In the rows, 128 means zero.
Rotation paths and how fast each direction turns (degrees per step):
Each turn is a multiple of 5 degrees from 10 to 175, or 0.
Each row of a path follows its step; steps can be skipped.
Path 1:
step 4: [122 148 131 126 137 132 126 119 117 137 137 138 129 121 116 124 121 135
 130 124 133 131 126 131 135 132 128 138 138 137 127 113 139 127 134 132
 128 116]
step 5: [118 119 134 128 116 132 114 124 131 136 117 129 129 125 141 123 128 131
 122 121 117 126 126 119 130 112 130 125 125 133 129 133 114 129 107 133
 135 127]
step 6: [126 131 131 123 132 125 133 131 137 128 123 118 119 120 113 133 132 131
 137 147 116 130 129 126 121 146 123 123 132 116 128 140 124 118 133 120
 129 139]
step 11: [121 135 148 126 130 121 129 143 113 140 131 128 132 117 146 129 124 135
 132 133 119 125 130 131 121 138 136 127 136 130 135 134 132 134 130 132
 119 131]
step 12: [122 118 129 132 134 138 127 115 131 131 126 139 117 131 119 119 138 141
 131 131 112 136 120 122 125 119 122 136 128 129 129 111 129 128 134 123
 142 122]
step 14: [131 134 139 124 130 131 124 144 114 149 143 124 127 114 128 131 126 139
 138 133 129 124 124 126 124 138 130 128 127 119 122 135 137 130 135 135
 121 135]
step 15: [125 123 127 131 128 137 121 122 115 118 113 139 116 124 133 124 125 134
 124 119 113 130 128 128 124 122 126 141 128 132 132 109 132 127 131 122
 145 126]
step 16: [119 137 143 117 116 117 125 128 148 126 123 132 128 139 124 130 136 125
 135 132 122 133 128 126 133 130 131 125 143 134 138 139 117 128 122 127
 120 123]
Speeds:
[129 127 131 127 125 132 128 127 122 122 131 125 132 129 129 131 131 132
 128 130 126 125 126 129 129 128 124 126 132 126 130 135 126 129 127 127
 126 126]  135
[127 130 128 129 128 127 125 129 126 125 128 126 126 125 128 128 127 126
 129 129 132 127 125 128 124 127 128 131 128 122 124 124 121 130 128 124
 122 132]  95
[133 125 126 128 127 126 128 122 130 127 129 131 126 127 132 127 126 134
 129 127 122 127 132 127 127 130 128 125 126 125 130 127 125 127 132 124
 129 131]  115
[127 130 127 126 130 128 129 132 127 126 128 120 126 127 131 128 131 130
 128 123 131 129 130 125 132 130 123 127 127 128 128 129 130 124 133 130
 127 133]  100
[130 127 131 125 133 127 130 131 124 124 128 127 127 126 131 127 126 132
 129 127 127 129 130 127 130 129 129 128 129 131 128 120 128 131 124 128
 127 121]  100
Path 2:
step 0: [139 132 118 131 111 130 130 121 142 131 121 134 127 141 122 122 136 120
 127 133 131 118 132 129 128 129 140 150 121 113 132 129 138 119 139 134
 122 142]
step 1: [135 130 112 126 125 131 130 114 120 127 129 121 132 132 141 122 136 119
 127 139 135 120 149 112 126 123 132 138 122 121 130 110 119 123 124 137
 129 129]
step 3: [127 129 110 121 124 133 140 122 129 133 121 125 112 136 119 120 142 131
 134 133 135 118 134 117 125 130 121 136 126 123 115 123 133 131 146 136
 136 139]
step 7: [128 137 131 137 117 136 129 119 139 119 126 129 121 126 137 129 132 128
 116 142 128 130 134 110 128 123 127 109 113 134 130 116 131 126 137 133
 128 146]
step 9: [123 142 116 130 132 133 124 125 113 134 127 134 132 136 121 136 129 127
 114 150 138 142 137 116 131 124 126 140 113 131 130 121 132 126 134 139
 133 135]
step 10: [123 138 131 123 120 130 127 107 127 124 120 142 135 122 138 143 134 139
 118 135 123 132 140 115 119 132 131 125 125 112 126 128 140 137 133 133
 124 141]
step 12: [138 133 124 126 134 135 127 129 121 135 121 113 135 136 132 136 134 128
 114 146 113 138 145 129 120 128 137 134 125 118 125 130 121 133 142 139
 134 138]
step 16: [138 125 127 117 109 135 131 120 135 127 125 133 119 123 137 118 146 138
 129 139 137 129 133 130 125 132 125 150 121 119 130 120 123 129 138 125
 136 140]
Speeds:
[128 127 127 126 130 128 132 128 126 125 127 127 133 130 126 134 125 129
 130 129 132 128 128 124 131 127 129 131 129 125 134 129 128 121 123 128
 126 128]  85
[127 132 131 123 130 131 126 127 124 127 129 131 127 128 125 126 128 132
 133 133 121 128 126 129 126 129 125 128 134 126 129 130 128 126 131 129
 127 129]  55
[130 127 128 130 130 136 126 126 126 128 133 125 131 128 128 131 128 130
 123 128 124 128 131 128 128 129 129 126 128 134 126 125 129 125 126 132
 129 124]  135
[127 131 129 130 131 123 126 130 129 125 130 131 126 125 126 131 123 129
 124 129 127 135 130 124 131 134 127 126 126 128 129 130 129 130 130 131
 127 129]  25
[132 127 132 131 125 131 129 132 129 125 132 129 125 128 129 127 128 131
 128 132 133 130 123 130 126 129 130 126 127 131 133 126 128 126 128 124
 130 131]  40
Path 3:
step 0: [133 126 126 128 122 133 109 115 138 131 117 117 136 137 125 125 117 124
 112 117 139 121 119 133 121 134 123 131 116 117 126 131 123 129 130 121
 121 119]
step 3: [126 123 124 123 123 137 112 119 134 119 121 114 128 119 126 128 106 123
 119 117 150 132 124 128 126 131 125 128 116 133 119 119 125 126 128 125
 131 125]
step 4: [126 133 127 135 126 123 125 124 125 122 121 133 139 134 120 126 132 107
 147 113 134 126 124 131 121 110 117 130 119 128 121 134 128 133 135 136
 115 124]
step 5: [129 128 121 128 129 126 130 134 124 116 120 124 135 146 127 131 132 136
 115 134 130 132 110 137 116 143 129 131 119 121 126 145 129 130 137 134
 122 116]
step 8: [120 132 119 121 126 136 124 128 124 120 115 129 128 134 127 132 128 131
 111 109 135 137 112 126 118 134 134 131 112 119 124 137 125 130 127 141
 124 119]
step 9: [131 129 131 133 123 115 133 131 127 111 123 126 129 112 135 134 115 127
 145 131 138 129 126 139 117 130 123 129 108 128 119 137 136 120 133 129
 116 127]
step 12: [118 137 133 140 131 117 133 124 120 115 127 136 134 125 127 131 124 119
 134 130 141 121 131 136 119 127 131 128 106 126 131 130 130 122 121 139
 107 133]
step 16: [122 128 131 132 121 117 123 133 115 125 109 110 133 134 130 126 130 131
 116 122 139 146 124 117 112 135 130 126 126 125 135 137 130 127 119 130
 117 127]
Speeds:
[126 129 129 130 130 127 125 127 126 127 133 127 127 127 128 125 128 130
 127 126 124 128 130 129 125 126 128 127 127 126 128 135 129 133 122 129
 123 121]  95
[124 127 131 129 132 129 125 127 124 127 128 131 126 131 129 124 126 127
 127 125 135 129 130 124 127 127 131 124 128 133 130 127 127 127 125 130
 131 130]  85
[128 129 124 133 133 125 128 125 125 127 129 125 125 131 127 129 123 128
 129 129 125 124 128 127 128 123 129 129 130 125 129 128 132 125 132 134
 130 130]  135
[126 132 129 132 123 128 127 127 128 127 130 128 129 130 129 126 131 122
 128 132 128 132 129 130 129 126 130 130 126 125 124 130 131 128 125 127
 135 131]  130
[126 128 127 129 125 131 124 129 124 128 130 126 126 127 130 127 129 128
 132 130 126 125 130 127 130 126 126 124 118 128 129 128 123 127 132 126
 128 130]  130
Path 4:
step 4: [137 124 122 132 126 124 137 130 123 134 148 136 125 123 139 127 119 134
 124 124 126 121 129 142 132 146 130 115 128 130 120 124 119 143 117 122
 119 119]
step 6: [134 125 135 134 136 135 121 137 128 136 125 133 123 127 138 132 123 135
 131 129 124 121 139 136 131 134 131 129 130 114 132 141 113 142 124 135
 108 113]
step 9: [134 123 146 141 141 128 124 124 119 111 122 137 130 125 136 128 119 135
 141 129 125 131 128 136 130 138 130 121 134 126 139 132 115 132 113 120
 128 131]
step 10: [134 125 129 126 137 133 125 117 127 129 126 127 140 130 135 138 125 149
 117 121 127 105 132 128 121 137 112 124 126 125 123 126 122 127 115 130
 120 135]
step 13: [132 131 123 126 136 129 133 134 127 132 142 134 121 122 137 132 117 136
 123 128 131 115 134 142 136 145 131 114 127 116 127 127 123 145 121 127
 117 119]
step 14: [145 123 133 128 128 137 118 133 135 127 129 132 110 118 138 137 129 132
 134 121 125 118 118 132 120 140 125 133 134 140 121 134 134 127 118 114
 117 130]
step 15: [134 118 135 136 128 128 123 135 128 137 120 128 128 128 142 135 130 138
 132 119 119 126 133 137 124 126 131 134 133 110 129 132 114 148 127 132
 112 116]
step 17: [131 125 128 132 132 130 120 119 119 143 126 135 128 132 137 138 141 151
 128 123 122 116 126 130 112 144 126 131 130 136 135 125 122 137 118 132
 124 131]
Speeds:
[128 126 128 131 125 127 123 130 125 124 124 128 126 127 131 120 132 128
 129 132 130 127 130 127 129 128 125 132 129 126 128 131 123 130 129 127
 130 128]  120
[127 130 124 129 121 126 130 127 128 128 129 133 130 129 127 130 129 128
 132 128 127 126 131 127 128 128 132 127 121 123 132 131 126 130 126 124
 127 125]  160
[131 124 129 127 125 132 124 128 127 131 127 128 130 129 127 130 131 126
 126 125 129 131 126 131 129 132 134 131 130 128 131 133 131 128 129 132
 128 123]  40
[131 128 129 129 128 131 130 129 130 136 132 127 121 123 128 128 126 126
 128 130 133 128 131 127 129 126 128 128 127 124 125 131 130 128 130 125
 127 128]  45
Path 5:
step 3: [124 106 129 129 129 131 118 127 144 123 137 140 130 132 141 126 124 125
 126 130 124 131 136 136 128 131 125 132 145 125 118 124 126 117 119 124
 122 130]
step 5: [115 126 135 136 134 139 132 136 122 133 141 141 115 139 137 114 120 124
 126 123 129 127 119 118 117 131 129 124 135 119 132 132 127 124 136 134
 127 130]
step 7: [135 131 133 138 125 124 137 124 121 124 122 130 125 137 128 118 126 131
 116 124 143 145 121 138 128 132 133 116 133 126 139 140 131 131 131 116
 137 131]
step 11: [117 119 130 135 126 128 146 132 136 124 138 128 140 121 130 126 125 141
 120 121 131 127 144 123 126 121 118 137 132 119 129 113 123 125 129 133
 123 132]
step 12: [129 127 130 131 135 128 133 124 140 135 134 129 142 135 107 127 123 113
 129 136 134 134 127 122 141 129 134 137 124 128 133 129 145 136 122 131
 130 130]
step 13: [131 134 127 144 131 132 128 136 129 113 125 130 128 125 126 123 127 125
 126 131 129 135 125 115 127 139 135 129 146 125 137 117 123 107 132 128
 119 132]
step 14: [117 129 137 124 121 122 116 126 131 124 127 138 148 131 132 138 129 122
 124 116 123 119 134 114 132 135 123 140 124 126 139 137 135 128 128 120
 132 134]
step 15: [126 123 133 137 125 131 123 130 138 129 130 124 122 124 112 116 132 120
 118 119 117 133 115 140 130 133 127 121 131 126 137 145 126 120 131 123
 118 122]
Speeds:
[136 127 130 125 122 128 128 129 129 131 125 133 131 127 129 131 128 129
 127 127 126 129 125 128 128 127 129 128 127 129 129 131 125 125 130 122
 123 129]  55
[131 127 128 129 125 128 126 131 126 126 129 124 129 128 124 127 130 127
 125 128 126 132 122 129 130 132 126 123 128 129 125 123 134 131 128 126
 131 126]  130
[127 136 129 128 126 130 126 127 127 125 132 129 129 129 130 123 127 126
 129 127 126 133 129 123 127 130 126 128 125 132 132 132 128 127 125 127
 127 128]  45
[130 131 131 125 132 124 128 127 129 129 127 126 126 126 130 126 129 124
 126 129 134 129 120 127 129 125 123 128 131 126 129 129 128 126 130 131
 126 127]  135
[125 132 128 128 129 125 130 132 122 129 128 129 133 126 133 126 127 132
 125 124 131 122 125 126 125 131 131 126 127 128 129 125 130 128 128 127
 126 130]  120
[121 127 129 126 125 129 129 126 126 125 124 127 125 126 130 129 126 123
 129 127 124 128 126 129 128 129 131 125 129 127 133 130 131 129 136 126
 130 128]  40
Path 6:
step 0: [126 130 134 130 125 125 126 127 141 137 117 124 128 120 122 132 146 128
 137 136 138 127 134 135 144 130 136 128 130 130 136 131 128 124 130 120
 102 114]
step 3: [132 126 126 129 134 120 122 120 148 134 117 126 114 125 130 127 137 127
 126 124 138 138 138 132 142 131 135 116 134 129 132 119 128 117 109 124
 119 129]
step 4: [121 113 120 133 134 131 114 133 135 123 128 119 138 122 129 139 127 129
 134 133 138 132 137 126 137 120 130 121 131 137 123 108 127 133 119 141
 115 126]
step 5: [126 120 126 123 131 121 125 127 124 117 127 131 128 120 133 122 133 118
 132 125 126 123 131 126 141 146 132 107 131 138 113 124 119 127 131 135
 109 134]
step 6: [123 133 138 117 137 128 123 131 133 131 129 135 117 119 128 125 129 121
 132 134 146 131 154 129 135 122 131 110 129 127 131 125 118 129 127 122
 118 129]
step 7: [126 121 126 120 126 130 116 139 132 132 120 123 136 115 125 128 127 132
 134 110 144 116 136 122 140 129 133 116 125 136 138 120 134 131 130 132
 117 114]
step 9: [125 127 127 134 133 126 126 129 126 134 128 128 131 112 131 127 129 128
 133 125 134 141 142 129 152 127 122 123 127 125 136 138 106 114 126 122
 118 121]
step 13: [138 122 133 125 122 137 121 130 133 126 130 118 134 121 125 131 106 130
 135 136 140 131 144 130 137 138 134 121 131 132 124 113 125 130 136 117
 111 127]
Speeds:
[123 125 128 131 131 125 129 133 127 127 129 126 129 130 127 130 132 127
 131 127 125 128 124 127 130 125 132 132 124 127 128 127 134 129 127 131
 123 130]  100
[129 129 129 131 126 128 127 129 126 125 124 129 130 129 122 130 125 125
 126 124 126 125 127 129 125 126 127 129 130 134 129 123 125 127 130 134
 127 128]  115
[126 127 131 127 130 132 129 129 129 127 131 127 129 129 127 129 125 128
 127 137 132 131 132 128 126 124 129 133 127 130 130 128 124 134 127 129
 127 129]  160
Path 7:
step 0: [135 131 128 124 128 136 135 136 134 129 129 124 114 115 128 115 134 129
 115 118 119 133 119 133 126 115 111 117 132 138 108 118 125 123 130 125
 129 124]
step 4: [126 135 137 110 128 135 134 133 133 131 116 131 125 124 124 119 138 124
 120 118 113 141 117 123 137 132 124 125 121 117 122 121 131 115 130 115
 127 122]
step 5: [132 130 132 125 130 131 125 132 142 136 138 125 119 103 133 131 140 129
 133 109 123 128 122 122 121 129 122 124 136 134 127 131 117 118 130 112
 128 128]
step 6: [140 134 136 136 138 122 125 130 120 147 134 121 127 120 118 123 135 129
 114 128 120 119 121 139 122 126 115 132 141 133 121 129 131 124 131 120
 140 122]
step 8: [125 123 135 125 123 134 140 141 134 127 131 120 120 114 134 118 146 126
 126 112 122 126 125 115 120 129 129 127 134 117 113 119 119 124 130 122
 126 137]
step 14: [129 135 144 131 140 113 132 135 131 134 133 113 126 117 127 114 141 123
 128 121 120 122 124 133 124 143 122 120 126 123 123 134 124 127 130 120
 144 130]
step 15: [133 124 141 116 134 133 126 118 129 136 132 127 121 126 125 121 124 121
 109 125 121 134 113 131 135 128 120 118 133 125 106 122 123 118 134 119
 133 124]
step 17: [139 137 135 131 128 116 119 143 124 134 129 111 124 116 131 127 142 129
 133 116 127 124 126 126 118 124 113 131 136 124 126 126 128 123 117 113
 138 127]
Speeds:
[131 123 129 134 129 122 127 130 129 127 125 125 127 124 133 126 130 132
 133 125 128 127 129 127 131 128 128 126 128 131 124 129 128 131 130 130
 126 129]  125
[128 121 127 128 122 131 132 129 127 129 130 127 133 129 131 132 127 126
 125 126 126 123 127 129 130 124 127 127 132 128 128 131 124 128 130 127
 129 130]  145
[128 127 128 129 133 130 126 126 127 128 131 124 126 127 127 132 128 129
 130 129 131 127 127 124 128 133 131 127 128 126 125 127 119 126 125 125
 128 133]  115
[131 133 127 129 129 130 133 129 127 126 128 133 131 124 128 127 130 126
 129 132 127 129 131 125 122 128 131 125 132 133 125 128 127 129 129 131
 131 130]  135
[130 129 125 130 133 128 127 128 129 125 127 131 122 129 127 134 127 126
 125 126 126 129 129 127 131 129 122 131 135 132 128 131 130 130 125 127
 127 129]  70
[124 125 121 123 129 126 130 127 132 127 135 126 125 127 129 129 131 130
 130 127 126 131 133 131 126 129 130 132 129 130 127 127 128 128 131 128
 129 128]  130
[124 127 130 126 128 132 127 127 135 129 124 130 125 128 129 125 131 125
 128 129 126 129 127 132 133 133 129 122 127 129 130 132 128 129 127 128
 131 133]  70
Path 8:
step 0: [127 145 126 133 128 116 127 124 122 132 138 138 135 122 113 129 123 135
 131 115 130 123 111 130 131 118 137 142 120 123 123 139 122 141 130 140
 135 112]
step 2: [129 130 117 117 124 140 125 136 128 125 124 127 139 118 146 134 120 136
 103 125 135 145 120 128 128 126 132 135 116 129 134 131 117 133 123 129
 122 115]
step 5: [143 134 126 130 125 125 126 124 135 121 135 126 122 111 143 133 122 140
 121 120 137 129 119 131 128 135 134 137 113 145 128 139 114 138 117 125
 130 114]
step 6: [130 127 132 123 138 121 147 114 115 137 124 120 128 129 118 124 113 146
 125 120 135 124 135 120 123 115 127 138 121 128 131 126 124 141 132 134
 130 110]
step 8: [134 140 136 133 118 110 125 131 128 126 141 134 133 125 131 136 129 130
 104 123 131 130 113 129 132 127 139 133 121 126 130 132 115 139 116 140
 122 113]
step 10: [116 125 123 122 130 134 125 138 122 126 116 121 136 111 140 137 116 128
 122 135 137 130 124 114 128 124 119 135 111 127 127 146 110 133 120 130
 126 133]
step 12: [138 139 139 125 132 123 126 120 125 141 129 127 127 124 123 145 119 142
 123 108 129 121 137 131 134 124 106 140 114 134 135 129 124 131 133 125
 134 133]
step 14: [127 129 132 134 126 125 138 116 113 130 133 132 139 124 127 130 123 133
 119 118 143 132 109 118 114 121 129 126 122 132 127 121 130 145 127 145
 133 110]
Speeds:
[130 129 127 131 126 132 132 129 128 134 129 124 132 130 125 130 124 129
 130 133 126 125 126 128 130 127 128 130 131 125 126 129 123 131 129 123
 130 131]  120
[131 124 128 124 128 130 128 125 133 126 130 123 127 130 130 127 128 128
 125 128 126 129 130 129 130 133 124 137 130 127 128 127 130 132 126 128
 127 126]  100
[132 125 131 129 129 128 128 125 131 127 129 127 126 127 133 126 125 134
 132 127 132 130 127 129 128 126 126 124 131 127 134 127 127 130 130 130
 132 133]  45
[125 129 129 126 126 126 127 135 135 131 125 128 127 123 133 131 124 125
 129 128 129 132 130 126 129 126 126 128 131 130 128 129 130 128 126 123
 126 129]  130
